128 stands for zero in the data rows.
Each row has a hidden score. How much does it go up from the first row of each pair to the second? 10 means little or no change, 20 a big rise and 0 a big fall. The score is a weighted sum of the row's numbers plus the product of two more (or one squared), each taken from its middle value.
np.array([110., 152., 141., 103., 196., 108., 128., 105., 118., 143.,
          117., 153., 95., 136.])
np.array([138., 162., 106., 92., 137., 73., 38., 137., 159., 136.,
          154., 155., 127., 99.]) 4
np.array([84., 116., 147., 175., 86., 152., 136., 163., 93., 152.,
          166., 127., 88., 152.])
np.array([230., 172., 196., 72., 145., 183., 134., 102., 148., 69.,
          88., 99., 151., 124.]) 17
np.array([115., 181., 75., 149., 152., 87., 94., 87., 182., 133.,
          130., 68., 125., 114.])
np.array([143., 166., 65., 151., 105., 113., 109., 63., 116., 130.,
          142., 102., 102., 134.]) 11
np.array([107., 140., 135., 174., 120., 90., 99., 98., 94., 125.,
          138., 79., 166., 96.])
np.array([201., 149., 130., 73., 161., 172., 127., 75., 165., 123.,
          121., 77., 137., 137.]) 11
np.array([125., 135., 60., 110., 83., 97., 165., 144., 87., 103.,
          209., 127., 81., 162.])
np.array([121., 60., 118., 127., 83., 153., 201., 171., 95., 127.,
          111., 170., 124., 91.]) 12
np.array([188., 147., 182., 91., 171., 119., 126., 110., 132., 83.,
          104., 82., 118., 108.])
np.array([156., 148., 180., 90., 162., 86., 126., 77., 96., 68.,
          116., 108., 122., 129.]) 7
np.array([82., 118., 112., 181., 163., 91., 87., 191., 98., 135.,
          174., 94., 179., 127.])
np.array([169., 80., 144., 87., 128., 191., 129., 168., 140., 67.,
          106., 148., 162., 91.]) 13
np.array([64., 18., 161., 150., 68., 138., 164., 180., 114., 165.,
          103., 189., 138., 117.])
np.array([125., 120., 130., 80., 177., 80., 144., 99., 111., 102.,
          118., 126., 147., 143.]) 12
np.array([169., 197., 100., 90., 166., 99., 71., 95., 142., 161.,
          160., 125., 107., 167.])
np.array([129., 176., 98., 150., 153., 151., 220., 117., 160., 131.,
          155., 72., 82., 78.]) 11
np.array([85., 141., 142., 202., 130., 79., 60., 124., 89., 107.,
          141., 106., 184., 144.])
np.array([137., 83., 186., 161., 132., 160., 105., 94., 168., 150.,
          78., 113., 170., 108.]) 10
np.array([122., 71., 130., 184., 64., 169., 168., 145., 96., 126.,
          128., 105., 151., 98.])
np.array([98., 37., 143., 143., 88., 148., 179., 201., 110., 144.,
          100., 168., 146., 131.]) 9
np.array([104., 73., 76., 136., 56., 210., 156., 104., 142., 38.,
          112., 152., 147., 76.])
np.array([172., 140., 109., 180., 155., 70., 83., 127., 107., 137.,
          141., 66., 194., 85.]) 11
np.array([141., 171., 163., 106., 185., 82., 73., 115., 129., 145.,
          162., 87., 144., 95.])
np.array([105., 146., 128., 185., 134., 106., 107., 101., 112., 80.,
          113., 67., 170., 89.]) 11
np.array([77., 139., 174., 140., 153., 160., 87., 136., 77., 143.,
          119., 156., 195., 178.])
np.array([124., 173., 113., 92., 156., 78., 57., 106., 134., 134.,
          157., 132., 139., 130.]) 3
np.array([158., 130., 151., 124., 124., 83., 123., 149., 146., 149.,
          228., 102., 100., 95.])
np.array([119., 92., 227., 191., 171., 172., 107., 102., 165., 188.,
          73., 95., 174., 102.]) 15
np.array([130., 173., 87., 174., 192., 116., 128., 112., 203., 152.,
          140., 75., 107., 120.])
np.array([180., 94., 122., 172., 141., 131., 211., 182., 127., 113.,
          46., 137., 156., 129.]) 18
np.array([147., 178., 141., 105., 148., 100., 133., 72., 124., 93.,
          124., 109., 87., 145.])
np.array([116., 81., 125., 139., 119., 155., 148., 165., 70., 88.,
          65., 163., 181., 126.]) 12
np.array([121., 154., 102., 84., 190., 111., 142., 117., 142., 162.,
          101., 148., 97., 145.])
np.array([180., 151., 102., 107., 114., 209., 191., 77., 167., 102.,
          133., 123., 107., 107.]) 5
np.array([154., 161., 99., 157., 133., 164., 173., 57., 136., 65.,
          123., 73., 106., 116.])
np.array([226., 164., 160., 78., 163., 185., 119., 71., 163., 103.,
          109., 94., 164., 151.]) 11
np.array([210., 155., 174., 72., 160., 187., 118., 94., 147., 92.,
          114., 98., 147., 125.])
np.array([138., 177., 81., 170., 140., 124., 186., 84., 141., 117.,
          163., 94., 108., 138.]) 6
np.array([101., 138., 82., 178., 144., 139., 78., 118., 121., 124.,
          165., 122., 116., 130.])
np.array([154., 131., 100., 95., 92., 107., 184., 125., 123., 165.,
          204., 114., 63., 129.]) 9
np.array([181., 163., 146., 106., 104., 81., 125., 144., 151., 146.,
          217., 115., 97., 103.])
np.array([103., 107., 76., 153., 51., 139., 176., 130., 84., 73.,
          177., 118., 92., 90.]) 14
np.array([155., 128., 163., 92., 115., 114., 196., 129., 95., 149.,
          161., 163., 54., 113.])
np.array([107., 118., 136., 211., 74., 135., 150., 123., 113., 144.,
          171., 133., 104., 79.]) 6
np.array([130., 56., 119., 126., 79., 168., 198., 199., 122., 136.,
          128., 183., 111., 75.])
np.array([72., 93., 160., 187., 75., 167., 160., 167., 87., 154.,
          128., 106., 126., 141.]) 12
np.array([128., 152., 91., 189., 130., 120., 89., 123., 168., 134.,
          135., 94., 109., 139.])
np.array([143., 107., 106., 181., 175., 86., 75., 192., 112., 169.,
          184., 79., 207., 106.]) 9
np.array([110., 169., 132., 102., 209., 78., 105., 87., 85., 133.,
          86., 131., 135., 169.])
np.array([143., 160., 76., 125., 86., 95., 168., 142., 85., 143.,
          236., 120., 84., 155.]) 4
np.array([120., 147., 51., 125., 101., 100., 151., 158., 129., 146.,
          221., 124., 83., 150.])
np.array([125., 163., 149., 82., 217., 84., 61., 97., 158., 137.,
          86., 155., 147., 141.]) 13
np.array([167., 123., 101., 92., 104., 177., 171., 107., 175., 104.,
          132., 147., 122., 115.])
np.array([122., 166., 80., 159., 140., 114., 118., 84., 170., 125.,
          107., 63., 114., 99.]) 12
np.array([72., 160., 140., 180., 125., 61., 66., 135., 96., 83.,
          111., 71., 165., 117.])
np.array([164., 111., 187., 86., 155., 152., 147., 129., 88., 134.,
          67., 135., 184., 128.]) 15
np.array([94., 98., 144., 107., 99., 100., 122., 149., 105., 136.,
          102., 171., 155., 112.])
np.array([130., 152., 89., 128., 131., 116., 195., 106., 153., 122.,
          155., 143., 81., 151.]) 8
np.array([121., 88., 36., 158., 71., 116., 141., 117., 108., 91.,
          177., 135., 91., 102.])
np.array([91., 139., 108., 106., 106., 140., 90., 119., 165., 74.,
          108., 172., 124., 185.]) 13
np.array([117., 79., 99., 109., 130., 151., 134., 110., 96., 123.,
          102., 130., 125., 118.])
np.array([166., 155., 117., 99., 113., 212., 142., 82., 139., 95.,
          117., 133., 150., 104.]) 11
np.array([161., 123., 78., 173., 167., 87., 88., 187., 116., 177.,
          177., 67., 200., 60.])
np.array([92., 60., 190., 166., 146., 162., 103., 124., 85., 176.,
          85., 122., 151., 107.]) 10
np.array([134., 97., 186., 131., 189., 194., 95., 93., 148., 204.,
          87., 137., 196., 126.])
np.array([193., 146., 163., 78., 150., 144., 120., 125., 165., 99.,
          94., 98., 171., 126.]) 12
np.array([146., 55., 110., 169., 115., 105., 218., 148., 87., 105.,
          63., 144., 171., 136.])
np.array([163., 148., 133., 68., 167., 118., 111., 127., 118., 132.,
          173., 91., 129., 124.]) 8
np.array([174., 175., 169., 66., 159., 113., 99., 125., 149., 137.,
          159., 85., 116., 131.])
np.array([176., 150., 120., 154., 99., 155., 168., 78., 180., 95.,
          123., 77., 140., 150.]) 10
np.array([136., 171., 121., 96., 163., 67., 104., 103., 120., 115.,
          153., 75., 93., 125.])
np.array([128., 147., 67., 142., 99., 99., 149., 161., 136., 144.,
          222., 151., 82., 134.]) 6
np.array([195., 159., 108., 180., 157., 105., 118., 142., 138., 110.,
          90., 57., 197., 88.])
np.array([30., 71., 174., 184., 82., 165., 146., 169., 100., 164.,
          103., 154., 120., 127.]) 6
np.array([146., 107., 158., 126., 180., 194., 108., 121., 163., 182.,
          98., 102., 184., 133.])
np.array([124., 208., 122., 184., 158., 107., 116., 86., 179., 123.,
          128., 75., 100., 99.]) 6
np.array([172., 119., 129., 82., 89., 181., 159., 100., 143., 95.,
          124., 144., 102., 108.])
np.array([163., 125., 146., 113., 142., 89., 95., 153., 139., 137.,
          176., 79., 161., 94.]) 7
np.array([106., 109., 90., 162., 44., 114., 166., 154., 123., 101.,
          152., 116., 93., 83.])
np.array([160., 166., 117., 116., 84., 57., 159., 150., 120., 147.,
          234., 128., 82., 150.]) 6
np.array([160., 103., 151., 79., 146., 166., 151., 144., 111., 134.,
          67., 143., 156., 98.])
np.array([140., 155., 114., 189., 139., 117., 103., 54., 158., 106.,
          102., 76., 119., 122.]) 5
np.array([142., 168., 62., 123., 108., 118., 157., 153., 116., 140.,
          224., 129., 67., 123.])
np.array([99., 23., 109., 102., 78., 169., 175., 152., 95., 139.,
          123., 174., 119., 99.]) 10
np.array([114., 179., 149., 110., 213., 122., 120., 110., 133., 173.,
          116., 188., 99., 134.])
np.array([164., 107., 171., 82., 159., 152., 137., 159., 102., 136.,
          87., 162., 168., 98.]) 8
np.array([130., 101., 152., 79., 136., 174., 148., 158., 140., 139.,
          71., 155., 157., 109.])
np.array([82., 151., 138., 106., 148., 171., 64., 115., 158., 85.,
          102., 155., 164., 206.]) 7
np.array([111., 166., 128., 101., 201., 117., 142., 132., 140., 164.,
          117., 191., 116., 152.])
np.array([155., 118., 186., 90., 141., 102., 113., 154., 105., 82.,
          140., 101., 160., 67.]) 4
np.array([161., 81., 72., 154., 51., 196., 190., 149., 130., 43.,
          123., 157., 136., 67.])
np.array([195., 177., 118., 150., 108., 85., 137., 125., 122., 93.,
          92., 43., 165., 70.]) 16
np.array([67., 133., 148., 164., 190., 129., 77., 86., 85., 150.,
          102., 118., 131., 157.])
np.array([115., 93., 106., 89., 93., 169., 203., 118., 119., 129.,
          92., 150., 79., 98.]) 6
np.array([141., 112., 143., 75., 130., 176., 115., 123., 123., 114.,
          67., 147., 147., 115.])
np.array([110., 167., 127., 128., 132., 145., 107., 137., 121., 68.,
          97., 136., 141., 177.]) 10
np.array([153., 124., 82., 83., 148., 135., 95., 152., 147., 127.,
          173., 85., 138., 86.])
np.array([120., 133., 134., 143., 151., 158., 117., 125., 71., 96.,
          119., 148., 158., 172.]) 15
np.array([133., 187., 118., 74., 140., 66., 151., 99., 158., 126.,
          118., 97., 60., 132.])
np.array([86., 140., 105., 80., 113., 165., 89., 119., 161., 88.,
          112., 154., 134., 189.]) 9
np.array([152., 145., 129., 92., 160., 112., 88., 96., 105., 122.,
          164., 69., 128., 99.])
np.array([205., 160., 164., 72., 168., 143., 123., 92., 132., 86.,
          96., 75., 131., 123.]) 15
np.array([143., 85., 122., 113., 77., 151., 173., 179., 120., 113.,
          136., 192., 117., 93.])
np.array([129., 163., 64., 136., 114., 86., 159., 84., 163., 119.,
          142., 99., 61., 120.]) 9
np.array([199., 145., 146., 58., 152., 183., 142., 108., 156., 117.,
          116., 114., 176., 131.])
np.array([90., 110., 148., 180., 42., 132., 136., 139., 110., 147.,
          162., 137., 121., 106.]) 4
np.array([159., 136., 76., 87., 103., 111., 172., 161., 132., 186.,
          227., 165., 74., 156.])
np.array([48., 34., 172., 167., 79., 132., 105., 180., 104., 163.,
          102., 168., 196., 150.]) 10
np.array([168., 87., 133., 86., 125., 203., 130., 173., 180., 103.,
          103., 169., 162., 71.])
np.array([69., 60., 188., 165., 69., 148., 161., 167., 113., 172.,
          96., 161., 130., 115.]) 7
np.array([132., 122., 58., 151., 54., 111., 151., 140., 109., 90.,
          176., 124., 90., 97.])
np.array([201., 124., 87., 170., 172., 90., 95., 181., 121., 156.,
          159., 91., 198., 63.]) 12
np.array([62., 45., 181., 156., 59., 138., 171., 207., 101., 174.,
          133., 191., 126., 115.])
np.array([173., 177., 136., 95., 149., 158., 169., 90., 149., 94.,
          100., 104., 92., 131.]) 15
np.array([85., 88., 137., 170., 31., 144., 152., 133., 111., 137.,
          153., 114., 123., 119.])
np.array([120., 173., 64., 120., 120., 96., 181., 93., 137., 107.,
          143., 95., 56., 100.]) 13
np.array([139., 78., 170., 164., 154., 174., 102., 89., 152., 121.,
          70., 93., 171., 120.])
np.array([173., 102., 162., 82., 118., 148., 122., 181., 175., 103.,
          135., 114., 157., 81.]) 15
np.array([145., 154., 92., 98., 110., 78., 144., 119., 106., 150.,
          238., 122., 62., 97.])
np.array([140., 159., 84., 113., 139., 69., 134., 138., 114., 128.,
          191., 125., 107., 109.]) 11
np.array([87., 142., 132., 163., 139., 142., 87., 73., 131., 105.,
          89., 173., 104., 139.])
np.array([150., 179., 133., 94., 158., 106., 86., 128., 147., 120.,
          160., 82., 116., 82.]) 10
np.array([194., 152., 106., 185., 165., 83., 111., 162., 138., 130.,
          95., 45., 187., 76.])
np.array([130., 199., 82., 81., 158., 115., 140., 113., 119., 120.,
          104., 158., 71., 131.]) 8
np.array([119., 126., 50., 130., 96., 102., 159., 175., 143., 146.,
          244., 166., 81., 119.])
np.array([95., 109., 77., 68., 91., 129., 111., 161., 176., 114.,
          149., 188., 77., 172.]) 15
np.array([143., 76., 94., 106., 96., 216., 131., 148., 180., 90.,
          122., 172., 162., 59.])
np.array([65., 124., 141., 166., 167., 107., 79., 105., 108., 174.,
          139., 163., 140., 156.]) 14
np.array([79., 137., 108., 109., 104., 182., 107., 91., 156., 75.,
          107., 152., 78., 145.])
np.array([138., 104., 124., 91., 117., 162., 206., 113., 83., 96.,
          99., 164., 74., 109.]) 15
np.array([137., 189., 46., 103., 114., 94., 150., 110., 128., 92.,
          102., 129., 74., 157.])
np.array([59., 137., 149., 179., 148., 127., 80., 97., 145., 139.,
          84., 150., 132., 140.]) 6
np.array([121., 196., 98., 91., 145., 88., 155., 95., 158., 138.,
          127., 97., 79., 154.])
np.array([179., 140., 96., 85., 81., 46., 168., 189., 154., 175.,
          255., 155., 81., 113.]) 2
np.array([142., 125., 117., 84., 136., 142., 151., 126., 106., 100.,
          85., 80., 102., 100.])
np.array([219., 146., 173., 57., 139., 184., 154., 113., 133., 93.,
          99., 98., 185., 166.]) 13
np.array([74., 123., 145., 138., 131., 146., 55., 107., 161., 97.,
          131., 159., 116., 187.])
np.array([131., 142., 140., 109., 195., 116., 100., 128., 128., 155.,
          110., 125., 153., 128.]) 17
np.array([93., 70., 166., 200., 76., 132., 152., 171., 95., 127.,
          124., 127., 156., 104.])
np.array([117., 93., 109., 130., 50., 165., 164., 163., 151., 136.,
          109., 164., 86., 72.]) 11
np.array([153., 209., 152., 103., 169., 68., 91., 85., 123., 89.,
          134., 104., 101., 129.])
np.array([100., 154., 65., 163., 128., 96., 73., 109., 87., 121.,
          164., 127., 142., 142.]) 10
np.array([108., 166., 62., 96., 142., 85., 140., 68., 126., 117.,
          147., 133., 57., 114.])
np.array([149., 194., 48., 147., 139., 88., 103., 61., 141., 120.,
          145., 116., 93., 173.]) 8
np.array([90., 98., 83., 90., 118., 149., 148., 156., 151., 145.,
          160., 210., 80., 122.])
np.array([135., 123., 63., 112., 43., 103., 175., 131., 127., 143.,
          213., 114., 64., 98.]) 10
np.array([119., 80., 223., 167., 144., 141., 56., 121., 132., 200.,
          99., 119., 186., 139.])
np.array([140., 120., 127., 82., 120., 117., 127., 141., 94., 93.,
          125., 155., 122., 108.]) 14
np.array([127., 190., 104., 92., 169., 85., 61., 95., 116., 161.,
          170., 151., 108., 162.])
np.array([142., 168., 98., 104., 166., 58., 102., 84., 142., 88.,
          118., 109., 109., 156.]) 9
np.array([204., 151., 175., 87., 179., 178., 126., 89., 128., 80.,
          96., 79., 147., 132.])
np.array([99., 139., 121., 107., 208., 116., 122., 109., 128., 155.,
          94., 164., 114., 168.]) 11
np.array([169., 159., 94., 96., 114., 72., 157., 177., 130., 152.,
          238., 175., 55., 136.])
np.array([125., 148., 86., 130., 120., 108., 165., 176., 113., 113.,
          211., 113., 76., 141.]) 15
np.array([161., 241., 145., 91., 168., 80., 152., 75., 123., 131.,
          150., 123., 62., 143.])
np.array([147., 155., 122., 166., 102., 84., 123., 61., 195., 157.,
          120., 59., 118., 125.]) 7
np.array([86., 58., 209., 168., 131., 140., 84., 154., 127., 168.,
          75., 112., 159., 102.])
np.array([68., 62., 203., 188., 81., 148., 124., 175., 114., 180.,
          93., 147., 197., 165.]) 14
np.array([143., 116., 155., 58., 168., 120., 129., 144., 96., 113.,
          70., 104., 170., 148.])
np.array([143., 142., 134., 98., 168., 80., 68., 125., 125., 119.,
          177., 104., 136., 108.]) 6
np.array([150., 135., 139., 107., 152., 142., 139., 119., 136., 112.,
          87., 111., 133., 121.])
np.array([103., 140., 147., 108., 66., 179., 198., 144., 146., 132.,
          88., 159., 114., 116.]) 7
np.array([170., 135., 72., 163., 165., 72., 89., 185., 104., 156.,
          157., 78., 233., 63.])
np.array([157., 116., 186., 172., 146., 174., 127., 104., 168., 171.,
          106., 95., 176., 107.]) 7
np.array([114., 149., 123., 120., 221., 109., 143., 114., 143., 157.,
          120., 150., 109., 128.])
np.array([89., 128., 158., 136., 134., 143., 102., 147., 85., 140.,
          93., 128., 171., 162.]) 8
np.array([86., 138., 82., 81., 202., 108., 99., 149., 173., 176.,
          174., 146., 109., 143.])
np.array([80., 68., 143., 120., 115., 123., 119., 149., 106., 180.,
          99., 145., 148., 124.]) 10
np.array([67., 92., 153., 194., 80., 167., 152., 162., 103., 155.,
          139., 152., 113., 153.])
np.array([218., 155., 164., 75., 165., 149., 106., 90., 144., 71.,
          89., 113., 173., 153.]) 14
np.array([128., 71., 82., 83., 95., 153., 190., 168., 135., 131.,
          157., 205., 86., 114.])
np.array([133., 101., 185., 136., 177., 181., 92., 106., 154., 168.,
          74., 127., 192., 121.]) 13
np.array([81., 82., 148., 190., 60., 148., 149., 162., 128., 173.,
          151., 135., 128., 124.])
np.array([111., 148., 83., 135., 74., 102., 156., 159., 87., 105.,
          199., 134., 90., 147.]) 12
np.array([147., 162., 91., 110., 116., 91., 182., 90., 118., 146.,
          199., 140., 63., 122.])
np.array([100., 98., 75., 78., 112., 147., 123., 141., 146., 114.,
          144., 194., 84., 171.]) 8
np.array([108., 95., 95., 82., 107., 166., 162., 141., 125., 142.,
          165., 196., 76., 132.])
np.array([142., 174., 124., 100., 166., 70., 101., 103., 129., 140.,
          169., 96., 113., 131.]) 10
np.array([114., 76., 216., 179., 165., 165., 77., 131., 150., 183.,
          65., 99., 197., 137.])
np.array([134., 209., 134., 111., 172., 80., 73., 103., 134., 155.,
          151., 148., 113., 155.]) 11
np.array([161., 168., 121., 104., 123., 88., 189., 100., 110., 147.,
          163., 141., 55., 93.])
np.array([89., 47., 148., 126., 71., 163., 180., 180., 107., 146.,
          82., 147., 139., 132.]) 9
np.array([127., 170., 94., 166., 108., 102., 141., 106., 163., 152.,
          156., 115., 107., 147.])
np.array([100., 135., 115., 132., 103., 131., 94., 84., 156., 131.,
          81., 170., 99., 130.]) 13
np.array([72., 67., 124., 133., 160., 87., 89., 195., 121., 136.,
          136., 123., 169., 153.])
np.array([54., 60., 190., 184., 113., 134., 93., 177., 103., 145.,
          118., 122., 187., 181.]) 12
np.array([131., 163., 99., 92., 211., 91., 87., 112., 144., 164.,
          106., 167., 103., 169.])
np.array([196., 141., 112., 173., 136., 67., 85., 169., 157., 173.,
          133., 82., 212., 68.]) 10
np.array([183., 81., 157., 103., 137., 175., 104., 149., 149., 93.,
          131., 159., 158., 77.])
np.array([91., 136., 135., 140., 112., 149., 88., 129., 149., 90.,
          137., 145., 113., 175.]) 9
np.array([126., 138., 55., 130., 103., 128., 168., 158., 117., 139.,
          224., 141., 72., 143.])
np.array([139., 119., 75., 127., 95., 116., 171., 137., 128., 122.,
          171., 107., 66., 92.]) 11
np.array([121., 134., 28., 104., 83., 112., 168., 148., 116., 158.,
          238., 137., 76., 138.])
np.array([107., 168., 150., 195., 134., 86., 65., 99., 75., 77.,
          106., 74., 173., 115.]) 14
np.array([154., 72., 113., 105., 119., 198., 114., 147., 167., 115.,
          138., 173., 166., 82.])
np.array([206., 133., 188., 69., 132., 150., 128., 119., 141., 114.,
          115., 129., 172., 127.]) 14
np.array([99., 83., 102., 163., 71., 133., 133., 124., 101., 137.,
          135., 168., 96., 106.])
np.array([125., 111., 102., 91., 123., 125., 149., 138., 89., 102.,
          118., 136., 118., 108.]) 13
np.array([156., 138., 161., 66., 170., 131., 135., 106., 156., 98.,
          110., 88., 135., 129.])
np.array([137., 131., 130., 90., 188., 81., 38., 94., 124., 144.,
          91., 134., 161., 109.]) 8
np.array([151., 123., 135., 90., 139., 129., 190., 111., 93., 161.,
          161., 138., 51., 115.])
np.array([103., 64., 100., 142., 72., 163., 161., 140., 123., 149.,
          130., 176., 93., 73.]) 4
np.array([101., 105., 171., 149., 146., 156., 95., 136., 72., 105.,
          68., 151., 163., 130.])
np.array([143., 170., 113., 169., 115., 124., 150., 64., 171., 137.,
          114., 99., 76., 139.]) 6
np.array([100., 135., 122., 172., 158., 113., 86., 172., 85., 147.,
          167., 93., 186., 153.])
np.array([130., 158., 136., 87., 191., 84., 140., 103., 104., 111.,
          102., 118., 105., 137.]) 11
np.array([114., 124., 123., 108., 79., 177., 199., 154., 154., 123.,
          76., 151., 94., 97.])
np.array([143., 109., 129., 87., 137., 181., 116., 121., 112., 107.,
          84., 154., 149., 127.]) 10
np.array([117., 165., 126., 86., 183., 71., 59., 154., 138., 150.,
          159., 203., 126., 157.])
np.array([80., 101., 85., 102., 121., 120., 70., 137., 182., 117.,
          139., 179., 104., 192.]) 8
np.array([152., 117., 183., 84., 184., 158., 129., 137., 102., 140.,
          79., 142., 170., 94.])
np.array([140., 198., 111., 81., 143., 71., 152., 79., 140., 132.,
          149., 137., 82., 144.]) 5
np.array([169., 138., 151., 99., 134., 94., 96., 135., 136., 102.,
          144., 69., 147., 109.])
np.array([98., 95., 162., 199., 70., 161., 160., 173., 99., 142.,
          142., 114., 123., 160.]) 11
np.array([155., 181., 158., 98., 221., 79., 86., 87., 102., 118.,
          110., 149., 147., 153.])
np.array([157., 110., 85., 96., 111., 174., 130., 104., 130., 77.,
          77., 128., 143., 121.]) 11
np.array([75., 134., 136., 195., 147., 91., 45., 146., 106., 131.,
          163., 106., 155., 140.])
np.array([149., 103., 109., 84., 97., 154., 189., 144., 140., 103.,
          121., 162., 86., 101.]) 13
np.array([137., 203., 83., 102., 138., 68., 99., 118., 149., 125.,
          127., 137., 63., 176.])
np.array([155., 177., 87., 166., 130., 125., 157., 60., 143., 76.,
          111., 71., 122., 149.]) 11
np.array([182., 159., 129., 140., 127., 189., 153., 64., 178., 105.,
          103., 79., 142., 135.])
np.array([198., 104., 162., 114., 136., 144., 121., 167., 136., 97.,
          137., 127., 160., 81.]) 10
np.array([162., 160., 135., 118., 105., 78., 159., 144., 135., 163.,
          232., 154., 57., 99.])
np.array([109., 169., 69., 148., 168., 100., 56., 134., 122., 115.,
          179., 114., 141., 121.]) 15
np.array([127., 158., 105., 83., 196., 101., 38., 127., 154., 150.,
          137., 216., 126., 130.])
np.array([202., 139., 164., 70., 156., 145., 116., 101., 158., 99.,
          110., 99., 153., 147.]) 14
np.array([53., 39., 185., 172., 75., 139., 105., 141., 74., 134.,
          78., 117., 182., 170.])
np.array([129., 169., 90., 176., 121., 119., 119., 117., 168., 151.,
          165., 108., 92., 132.]) 14
np.array([152., 205., 65., 105., 173., 83., 138., 76., 133., 118.,
          134., 116., 57., 148.])
np.array([135., 175., 72., 153., 139., 121., 143., 67., 189., 138.,
          117., 83., 88., 156.]) 7
np.array([134., 168., 71., 97., 99., 90., 183., 80., 119., 130.,
          177., 120., 60., 111.])
np.array([157., 140., 102., 128., 142., 128., 100., 113., 147., 113.,
          89., 81., 161., 116.]) 14
np.array([139., 153., 103., 73., 149., 103., 53., 129., 152., 148.,
          137., 207., 144., 158.])
np.array([111., 69., 144., 124., 75., 146., 166., 189., 114., 140.,
          121., 193., 141., 105.]) 12
np.array([120., 161., 85., 117., 159., 98., 136., 74., 141., 122.,
          147., 146., 78., 156.])
np.array([125., 95., 205., 192., 189., 129., 58., 86., 163., 191.,
          90., 119., 202., 126.]) 8
np.array([88., 122., 103., 86., 85., 103., 49., 141., 191., 83.,
          135., 190., 120., 214.])
np.array([140., 216., 102., 99., 170., 75., 130., 80., 142., 114.,
          105., 107., 99., 161.]) 12
np.array([117., 179., 132., 98., 230., 68., 73., 115., 141., 150.,
          96., 131., 127., 129.])
np.array([140., 111., 139., 86., 98., 129., 182., 105., 112., 129.,
          111., 162., 85., 114.]) 9
np.array([88., 114., 114., 171., 91., 149., 156., 178., 105., 145.,
          212., 184., 94., 139.])
np.array([67., 53., 194., 162., 70., 150., 153., 146., 91., 186.,
          81., 143., 137., 134.]) 12
np.array([112., 79., 204., 156., 148., 157., 94., 109., 126., 174.,
          64., 113., 209., 127.])
np.array([198., 175., 170., 110., 153., 157., 121., 84., 135., 62.,
          70., 84., 154., 147.]) 16
np.array([212., 158., 76., 102., 124., 213., 153., 80., 117., 93.,
          120., 132., 176., 146.])
np.array([158., 177., 135., 97., 137., 63., 61., 122., 138., 106.,
          140., 79., 115., 133.]) 9
